[ -5  72   8   2  -1  33 -27] ==> -27
[-71  76  71  44 -39] ==> -39
[ 51  41   8  -9 -66 -20 -37] ==> -37
[-75  20 -19 -22] ==> -22
[  4 -31 -83  56 -54  21] ==> 21
[-42 -10   5  54 -59 -82] ==> -82
---
[[ -3  -2  71   9   1 -10]
 [ -1  -2  47  33  -2 -51]] ans = -10, -1

[ 31  60 -19 -16 -48 -61  38] ans = 38, 31

[[-36   7  54  53]
 [ 20 -23 -14  79]
 [ 52  58  37   8]] ans = 53, 52

[ 60  29 -79 -13] ans = -13, 60

[ 20  -9 -24 -15 -66] ans = -66, 20

[-2 74 16  0] ans = 0, -2

[-17 -32  76  -9  -4  -1] ans = -1, -17
---
30,61,-9,5,-51,81 Answer: 30
59,36,-39,-62 Answer: 59
-7,2,48,73 Answer: -7
75,49,67,29,18,18,-26 Answer: 75
31,-62,15,44 Answer: 31
-65,24,-60,1,-49,-32,-38 Answer: -65
---
array([[146,  73,  20, 129,  92,  62, 136],
       [156,  79,  41, 134,  88,  61, 133],
       [183, 228, 144, 133,  62, 157,  90]]) → 133

array([[40, 46, 53,  5, 50, 55],
       [88, 37, 51, 18, 32, 29]]) → 29

array([[21, 56,  7, 11],
       [86, 56, 47, 59]]) → 59

array([[ 447, -166, -129, -622],
       [-286, -381,   91,  -19],
       [ 168,  582, -781,  477]]) → -19

array([[985, 181, 848, 588],
       [972, 266, 811, 481]]) → 481

array([[4128, 5640, 5441, 5158, 6293, 5671],
       [7145, 6526, 6313, 3290, 4846, 6552],
       [2784, 2918, 3534, 8689, 5404, 2917]]) → 6552

array([[6, 3, 7, 4, 3, 6],
       [4, 4, 1, 4, 6, 6]]) → 6

array([[-305,  768,  265,  137],
       [ 703,  323, -585,  143],
       [ 722,  519,   30,  -26]]) → 143

array([[113, 177, 113,  21],
       [148, 106, 150, 208],
       [141, 139, 200, 203]]) → 208

array([[85, 80, 23, 73, 87],
       [57, 57, 70, 61, 56],
       [83, 79, 26, 60, 84]]) → 56
---
[[11, -20, 73, 3, 35, 7, -31], [8, 3, -22, -8, -10, -10, 5], [24, -10, -18, -17, -5, -16, 5]]: 73, 35
[[-5, -27, -22, -30, 15, -7], [-37, -3, -37, -64, 41, 29], [-8, -17, -6, -28, 15, 28]]: 41, 29
[[34, 13, 6, 36, 46, -26, 15], [67, -23, -15, 13, -35, -38, 24]]: 67, 46
[[24, -18, 9, 59, -17, 60, -27], [-10, 4, -47, -19, -4, 14, -32]]: 60, 59
[[61, -20, -31, -28, -32, -67, 1], [-29, 40, -34, -22, -28, -14, -11]]: 61, 40
[-57, 14, -13, 67, 81, 31, 64]: 81, 67
[[-28, 9, -1, -2, -17, 43], [60, -58, -39, 46, 10, 47], [22, 11, -28, -9, 48, 47]]: 60, 48
[33, 68, 77, 3]: 77, 68
[-16, -59, -57, -15, -19, 13, 18]: 18, 13
[[14, -32, 46, -58, -36, -33, -36], [-43, 24, -29, 45, 39, -33, 39], [8, 3, -7, -24, -62, 59, 11]]: 59, 46
---
0.007,-0.132,-0.081,0.149,-0.149,0.012,0.063 value 0.149, 0.063

-0.1,-0.5,1.4,-1.2,-0.3,-1.0 value 1.4, -0.1

0.04,-0.08,0.06,0.01,0.12
-0.16,-0.17,-0.19,0.15,-0.04
-0.17,-0.01,0.13,-0.09,-0.01
value 0.15, 0.13

110.3,3.7,-8.6,61.7,-179.5 value 110.3, 61.7

-19.5,-19.1,-19.4,-11.5,12.9,-11.7
-19.5,-19.8,-19.4,-18.8,-8.1,13.2
value 13.2, 12.9

-1.32,-1.84,1.07,-0.05,-0.13
-1.98,-2.09,1.68,-1.27,-2.06
0.10,1.52,-2.06,0.10,-0.80
value 1.68, 1.52

-1.94,-1.85,-1.61,-1.27,-1.13,1.22,-0.66 value 1.22, -0.66

-97.74,6.55,-100.75,-52.36,2.25,-27.86
115.09,-118.77,133.28,60.60,-40.50,-15.50
value 133.28, 115.09
---
Q:
array([[ 61,   0, -20, -51, -61,   0],
       [ -4, -61, -43, -35,  59,  -3],
       [ 73, -48, -32, -41,   0,   6]])
A: 0

Q:
array([[ 36, -77,  78,  -3,   6],
       [ 39, -80,  76,  -5,  -3],
       [ 39, -74,  71,  -8,  -1]])
A: -8

Q:
array([[ 28,  69,  -1, -49, -21,  18],
       [-15, -45, -18,  56,   4,  36],
       [-40, -83, -12,  50,  11, -21]])
A: 11

Q:
array([[-13, -16,  37,  63],
       [-20, -53,  62,  40],
       [-22,  19,  41,  14]])
A: 41

Q:
array([[-21,  -4, -78, -45],
       [ 42,  12,  -4, -34],
       [ 55,  -8,   1,  13]])
A: 1

Q:
array([[-11,  -1,  -7,  -4, -38, -18],
       [ -5, -44,  -9, -15,  -5,  32],
       [ 11,  62,   4,  21,  22, -31]])
A: 22

Q:
array([[-52,  21,  61,  11,  15,  21,  59],
       [-40,  -7,  50,  41,  12,   5,  52],
       [-71,  28,  47,  19,  15,  11,  45]])
A: 11

Q:
array([[-27,  -4, -52,   7,  34, -68, -26],
       [-39,  20,  39,  26, -30,  65,  26],
       [ 31,  33,  51,  50, -49,  22,   5]])
A: 22

Q:
array([[ 41,  31,  -3, -29,  24,  48],
       [ -6, -40, -38,   4, -50,  83],
       [-30,  28,  31,  59, -54, -10]])
A: -54
---
[ 49 -43  68  31 -31] out -31
[-65  -7   8  16] out 16
[-64  50   7 -50  62] out 62
[ 8 62 26  2] out 2
[-54  -2 -78  22] out 22
[ 68  33   4 -28  27] out 27
[  3  11   9 -69  -3   7] out 7
[ -6 -14  -9 -66 -31] out -31
[ 10   7  -3  57  62 -10  12] out 12
